A single turn carries every row of the set below to another of its rows. Some are shown first; where does it send the rows asked next?
Nor: -.16, .21, -.05, .36, -.22, .31, -.04, -.25, .14, .26, -.15, -.01, .06, -.18, -.10, .30, -.04, .01, .14, -.15, .06, .25, -.62, .26
popif: .14, .11, -.28, .26, -.30, -.01, -.08, -.03, .14, .23, .24, .19, .26, -.10, .02, .34, .06, -.32, .34, .02, .00, .07, -.53, -.07
suzom: .27, .23, -.16, -.08, -.15, .24, .22, .11, -.25, .47, -.28, .00, .15, .05, -.24, -.21, .00, .17, .07, -.22, -.31, .03, -.33, -.18
Pufod: .19, .33, -.12, .30, -.26, .03, .16, -.21, .16, .06, .13, -.12, .35, .36, -.03, .13, -.11, .00, .34, -.23, -.32, -.19, -.06, -.04
zus: .06, .23, -.25, -.03, -.27, .22, .17, .05, -.20, .47, -.31, -.04, .04, .07, -.36, -.27, -.12, .28, -.03, -.17, -.15, -.01, -.48, -.04
vore: .24, .24, .30, -.02, -.14, .16, .05, -.26, -.29, -.05, -.15, -.05, .05, .05, .02, .00, .05, -.17, .04, -.15, -.32, .10, -.25, .42
lafe: .30, .36, .11, -.01, -.46, -.07, -.05, -.18, -.07, .09, -.08, .21, -.20, .07, -.25, .15, -.17, -.04, .34, -.19, .14, -.19, -.29, .18
Bifu: .20, -.15, -.28, -.02, -.42, .38, .10, .18, .05, .20, -.01, .20, -.06, .42, -.04, -.33, -.15, -.27, .21, -.29, .03, .13, -.34, .08
tes: .20, .02, -.18, .10, -.15, -.04, -.08, .12, .26, .25, .15, .38, .18, -.04, .05, .21, .07, -.29, .26, .11, -.10, .22, -.34, -.11
vir: -.21, .07, -.35, .13, -.06, -.09, -.05, -.28, .07, .15, .17, -.11, .15, .19, .14, .01, -.26, -.07, .02, .17, -.30, .02, -.35, .40
roka: -.16, .09, -.02, .36, -.17, .31, -.12, -.16, .15, .04, -.18, -.08, .07, -.03, -.18, .06, .09, .06, .04, -.10, .14, .37, -.47, .29
vam: .31, .35, -.05, .12, -.42, .03, -.04, -.24, .02, .28, -.11, -.09, -.03, .03, .03, .30, -.02, .22, .41, -.26, .13, -.22, -.25, .19
Pagu: .10, .29, -.01, .14, -.12, -.03, .15, -.11, .25, .06, .08, .25, .13, .36, -.23, .04, -.32, -.14, .31, -.13, -.34, -.05, .00, -.11
lusa: .14, -.09, -.23, -.08, -.38, .43, .08, .15, -.10, .26, -.07, .20, -.17, .28, -.03, -.30, -.22, -.33, .07, -.23, -.03, .23, -.48, .26
gopi: .18, .23, .23, .00, -.03, .22, -.03, -.30, -.33, -.05, -.15, -.17, .08, .01, .00, .01, .03, -.16, .12, -.15, -.25, .11, -.17, .38
vunol: .32, .40, .04, .09, -.42, -.07, -.11, -.15, -.16, .01, -.05, .08, -.20, .06, -.26, .16, -.13, -.03, .36, -.20, .20, -.11, -.26, .15
Vevip: .12, -.16, -.24, -.06, -.34, .46, .12, .13, -.03, .21, -.01, .17, .00, .36, -.03, -.35, -.18, -.39, .12, -.24, -.10, .18, -.40, .15
zik: .12, .08, -.36, .01, -.23, .20, .16, .17, -.18, .41, -.11, .00, .31, .04, -.27, -.27, .09, .03, -.05, -.06, -.26, .08, -.55, -.18
Giba: -.21, -.11, -.32, -.03, .05, -.02, -.20, -.21, .16, .18, .10, -.03, .11, .12, .08, -.08, -.15, -.07, .11, .24, -.09, .09, -.23, .31
ger: .09, .07, -.40, -.03, -.26, .12, .17, .10, -.06, .41, -.10, -.02, .28, .20, -.31, -.34, -.03, .20, .09, -.10, -.17, -.13, -.37, -.23
vad: -.18, .16, -.41, .11, -.21, -.09, -.06, -.24, .09, .27, .20, -.10, .19, .15, .08, .09, -.27, -.10, .02, .20, -.27, -.08, -.46, .34
sof: .08, .31, -.06, .14, -.06, .00, .07, -.16, .12, .02, .12, .13, .16, .31, -.27, .04, -.35, -.21, .39, -.13, -.29, -.08, .04, -.14
bute: .18, .11, -.27, .19, -.11, -.06, -.13, .14, .17, .20, .19, .30, .12, -.04, -.02, .24, .01, -.31, .27, .11, -.06, .27, -.33, -.15
meni: .19, .32, .10, .10, .00, .08, .07, -.31, -.22, .10, -.11, -.18, .02, .08, .21, .13, -.09, .01, .12, -.17, -.40, .10, -.14, .43
gimo: -.20, .30, -.13, .35, -.22, .31, .01, -.23, .20, .36, -.14, -.05, .12, -.12, -.08, .31, -.13, .03, .04, -.10, -.11, .23, -.60, .26
pizub: .22, .20, -.29, .23, -.37, -.02, -.03, -.03, .08, .24, .27, .08, .37, -.02, .05, .33, .07, -.32, .27, .02, -.14, -.04, -.51, -.07
patib: .29, .32, -.01, .17, -.42, .02, -.05, -.24, .01, .20, -.06, .05, -.06, -.03, -.07, .32, -.04, .08, .49, -.28, .21, -.17, -.31, .11
Tasu: .19, .35, .06, .08, -.04, .17, .05, -.26, -.15, .28, -.17, -.20, .05, -.02, .26, .24, -.04, .07, .08, -.15, -.40, .12, -.22, .40
sofe: -.17, .05, .09, .30, -.25, .34, -.03, -.22, .22, .05, -.20, .00, .13, .00, -.20, .03, .11, .04, .00, -.13, .08, .29, -.53, .33
Nenut: .28, -.02, -.12, -.05, -.32, .46, .14, .18, -.03, .27, -.16, .22, -.20, .32, -.01, -.25, -.19, -.22, .21, -.38, -.04, .23, -.27, .12
seko: .30, -.13, -.20, -.15, -.32, .39, .11, .14, -.03, .27, -.06, .19, -.11, .38, .05, -.31, -.17, -.25, .27, -.31, -.04, .09, -.21, .11
mar: .14, .28, -.15, .27, -.13, -.07, .15, -.21, .12, -.01, .19, -.04, .28, .39, -.01, .08, -.21, -.08, .33, -.16, -.39, -.12, -.01, -.01
guto: .09, .10, -.34, -.17, -.23, .13, .09, .07, -.32, .48, -.17, -.05, .13, -.01, -.21, -.30, -.03, .10, -.08, .00, -.21, -.03, -.56, .03
dipig: -.17, -.15, -.26, -.04, -.07, -.07, -.15, -.19, .24, .16, .09, .04, .12, .18, .12, -.13, -.08, .00, .03, .24, -.09, .07, -.29, .38
Vog: .34, .14, -.33, -.15, -.28, .03, .12, .17, -.23, .48, -.15, .03, .11, .08, -.17, -.24, .04, .20, .14, -.11, -.14, -.12, -.34, -.19
Zalat: .12, -.04, -.15, -.12, -.30, .48, .13, .06, -.06, .30, -.16, .18, -.20, .32, -.06, -.31, -.31, -.24, .14, -.32, -.06, .17, -.34, .25

Bifu moves to Vevip
Pufod moves to pizub
meni moves to patib
And these:
gopi moves to vunol
sofe moves to vore
zik moves to guto

